A single turn carries every row of the set below to another of its rows. Some are shown first; where does it send the rows asked next?
Q_427: [  0 -22  18 -12   3  22 -15   6  -1  15  41   4  10 -27  33 -15  11  -5
   3   1   0   3]
Q_418: [-20  16  10  10 -11  14  -6  -6  19  15   7   1 -14  -2   3  22 -23  -7
  -9  15  13  -2]
Q_608: [  2   5   0  15  -7  30 -24  -1 -29  23  11  23 -16  -6  -3   1   2   3
 -13  -4 -15  20]
Q_952: [ 10  25  -7  17  -2   7 -24  -9   3   2  25  13  -6  -4 -24   4 -13   2
 -14  16  19  12]
Q_565: [  1  -2  -1  30 -22  16  16  12   0  -4  21   6 -27  -4   2 -12  -8 -27
 -15   0  -7  -9]
Q_765: [ 17 -25   9 -16   9  29 -11   7  -8   7  35  19  -5 -20  20 -11  10   5
   7 -14  18 -12]
Q_550: [  9 -19   5  -6   5  -2 -14 -17 -27  37   9   0   9 -16  -7  -6 -14 -28
 -17 -14  10  -6]
Q_913: [ 16 -22  17 -18   9  -9 -15  -8  20  12  22  15  22   0  18  -8   2 -12
  -9  -4  -1   7]
Q_711: [  3 -18  23  -5   2  11 -13 -13 -11  28 -12 -18  -1 -24   1 -20   2 -32
 -15   2  -1 -12]
Q_33: [ -9  17  -4   6 -12  26  -5 -10  -7  -4   4   2 -21 -31  -9  -9  25 -21
  -1  24  -6  -2]
Q_825: [-17  -1   2  11 -23  16  15  13  -5   2  23  13 -25 -11 -14   0  -8 -25
  -4   4  -1 -24]
Q_313: [ 15   7   4  19  -6  33 -11   8 -12  -6  -1  17 -33  -5 -13 -13  14   4
 -10   8   0  -3]
Q_209: [ -6 -13   9 -23   4  14  -8  -2   5   6  42   4  11 -37  21  -7  14 -11
  11   9  15  -9]
Q_381: [ -5  16   9  23 -12  10 -30   3  -2  12  22   1   0 -10  -4  -8  -4  -4
 -19  23 -13  24]
Q_128: [-10  11   0  25  -8  13   0  -5   9  19  11   2 -12   1  22  14 -19 -13
  -8   4   6  18]
Q_259: [ 22 -33  19 -19   8   7  -3   2  10   0   9  21   2  -5  12 -18  18 -13
  -1 -11  -6 -12]
Q_312: [ 22 -20  22   1   8  11 -20 -13 -10  27  -4  -6  -4  -7 -14 -17 -13 -22
 -28  -9  14 -15]
Q_557: [-21   9   5   3 -15  16   4   4   6   9  16  16 -21  -5 -17  19 -19 -11
  -4   8  12 -22]
Q_794: [ 19 -32  18 -15   7   0  -8   1   8  10  16  20  15  -1  21 -16  10 -11
  -6 -12 -10   2]
Q_823: [ 12  25  -7  11  -5  10 -28 -16   6   2  29  10  -9  -9 -30  -1 -11  -4
 -19  16  16   6]
Q_324: [ 14 -15  10 -27  10 -12 -11 -13  25   6  22  17  20  -4   6  -1   2 -13
  -3  -2  13  -4]
Q_37: [ -9  17   6  17 -14  13 -32  -4  -4  18  24   3   3 -13  -9  -7  -5  -9
 -19  20 -17  23]
Q_968: [  6   0  -7  33 -13  16  10   1  -2   8  17   7 -22   4  21  -1 -14 -17
 -14  -7  -1  12]
Q_971: [-10  19   1  10 -12  20  -3  -2  -3 -10   4   1 -23 -27 -14  -9  23 -13
   1  29  -1  -5]
Q_632: [ 10 -24  15 -28   6   2   2  -5  16  -5   9  17   5 -13   7 -13  21 -20
   4  -1   2 -22]
Q_943: [ -2   2   1  21 -10  25 -17  11 -30  16  12  19 -16  -6   1  -4   6   2
  -7   3 -18  20]
Q_241: [ 16   7   4  19  -4  40 -19  -4  -4  -1  -2  13 -34  -8 -11 -15  13   0
 -16   4  -3   0]
Q_795: [  7 -18   9 -34  10  -9   0 -12  18   1  16  18  14 -14   5  -1  11 -18
   7   1  12 -15]
Q_274: [ 22 -11   7  -5  11   6 -10 -25  -3  16  -4 -10  -7 -16 -12 -14  -6 -28
 -18  -3  29 -20]
Q_169: [  5  -9  10  -3   2  -6 -12 -25  -5  25   6 -19  10 -26  -6 -16  -5 -40
 -17   7  10  -9]
Q_582: [ 19 -14  20  -6   8  19 -24  -2  23   3  43   0   8 -16  18 -18  -2   2
  -9   3  19  -3]
Q_204: [ -4  23 -24   0  -5  13  -8 -17 -20   5  20  21 -12 -23 -23   9   9 -12
   2  11  14   0]
Q_380: [  7 -17   4 -11   9   7  -5 -20 -27  29 -11  -2  -4 -22  -1  -4   1 -30
  -5 -11  15 -17]
Q_782: [-10  25 -18   2  -5   5  -7 -10 -19   2  19  16 -10 -22 -20  11   7  -9
   8  16  15   3]
Q_505: [ 13 -14   4 -18  11  17 -16  -4   2  11  45  19   8 -19  17   2  -2   4
   5  -7  30  -7]
Q_570: [ 15 -17  21 -14   8  26 -12   1  19  -7  32   0  -5 -26  14 -22  11  -4
   0   5  24 -21]

Q_943 goes to Q_313
Q_418 goes to Q_128
Q_570 goes to Q_209
Where do these go?
Q_608 goes to Q_241
Q_794 goes to Q_259
Q_711 goes to Q_380

A single turn carries every row of the set below to another of its rows. Some are shown first; where does it send the rows asked next?
Q_679: [ -2   4   5  32 -24 -13  18  -7  22 -11  -2 -26 -13   5  14  30 -27   1
  13  20  -5]
Q_206: [-25  20  15   6  22 -12  -7 -12  19   5  -6 -39 -17  -9   8  -6 -16  -3
 -15   9  13]
Q_308: [  4  -2  32   9 -14 -18  -1  -7 -21   8   0 -13 -11  21   3  25 -40 -13
 -14  10  -8]
Q_726: [ 21  24   5   2  34 -11  -7  -5  21  -9  17 -12   2  10  -8  25 -53 -11
   2  -6  -2]
Q_601: [-17  25  21  15  29  -3 -13  -8  21  10 -13 -24 -21  -7  12   0 -24  -9
  -6  11  22]
Q_651: [ -1  -5  22  34 -16 -14  19 -12  21 -14  -3 -26 -15  -1  17  29 -27   7
  13  14   3]
Q_539: [ 12   4  10   3 -27  -7  22 -11  15 -16  11 -15 -32  -7   3  13 -40  23
 -18 -13  -1]
Q_339: [-21  30  20  13  24  -8  -5  -8  12  14 -13 -34 -21 -10  -1  -3 -17 -12
 -10   9  15]
Q_502: [ -7   6  15  30 -17 -17  26 -26   8 -12  -5 -32 -16  -1  10  31 -38  -2
  19   9   9]
Q_873: [ -2  15  -4  34   8  -1   1   2  18  26 -21 -16 -22  -7  -7  27 -47   6
 -21 -30 -12]
Q_414: [ 16  10  15   3 -23 -27  16  -1  11 -21  -3 -14 -22  -1  -4  13 -41  26
 -31  -5  -4]
Q_525: [ 15   1  10   0 -16 -20  11  -3  14 -15  -1 -12 -29  -5  -2  21 -46  31
 -31  10   0]
Q_551: [-18  28   8  10  25   0   1  -7  25   7 -12 -29 -28  -5   5  -5 -12  -7
 -10  11  11]
Q_546: [  0 -11  34   7  -9 -12   6 -13 -15   2 -10  -9 -11  28   3  22 -49  -8
  -8   8  -1]
Q_724: [  4  25 -12  21   9  -2   4   8  11  22 -24 -21 -16 -14 -12  29 -52   2
 -22 -26  -1]
Q_200: [ 23  23  15  -1  30   3  -7   3  16  -5  17 -16   5   2 -19  17 -45 -10
  -8 -16   1]
Q_46: [  0  19 -19  25  10  -7   0  -3  18  20 -20 -18 -28 -23 -14  30 -40  -2
 -15 -21  -8]
Q_407: [  0  16 -10  31  13   3   2   6  17  18 -20 -14 -21 -21 -10  32 -49   3
 -10 -29  -3]
Q_416: [-22  29  18  14  22 -11  -7 -12  20  14  -8 -29 -14 -11  13  -5 -19 -13
  -8   7  12]
Q_692: [  6  -3  34   7 -15 -18  12  -9 -17   0  -2 -15  -3  17   0  20 -55 -14
 -12   8  -3]
Q_164: [ -2  18  -8  33  15  -5   6  -5  22  19 -20 -17 -23 -20 -17  27 -48   9
 -15 -28  -7]
Q_817: [ 26  24   8  -9  32  -4  -9  -4  23  -2  19  -7  -2   1  -7  19 -42 -11
  -3  -7   3]
Q_436: [ 10  14  38   4 -17 -13  17 -20  -7   7   0  -6 -14  22   7  13 -56 -11
 -15   3   3]
Q_776: [ 22  18  12  -3  37  -4 -10  -6  16  -6  12 -12   4   6  -5  27 -37 -14
   5 -15   6]
Q_804: [ 18  20   8  -7  32  -1 -11  -3  16  -1  25 -11  -2   5 -11  17 -53  -7
  -1 -11   1]
Q_838: [ 14   6   9   6 -24 -23  18  -4  12 -12   2 -10 -39  -1  -1  14 -45  23
 -25   3  -9]
Q_888: [ -4   3  16  42 -12 -11  22  -5  19 -23  -5 -21 -10  -2  11  29 -29   0
   8  18  -7]

Q_308 goes to Q_888
Q_339 goes to Q_407
Where do these go?
Q_164 goes to Q_804
Q_206 goes to Q_873
Q_546 goes to Q_679
Q_776 goes to Q_551
Q_601 goes to Q_46
Q_436 goes to Q_502
Q_692 goes to Q_651

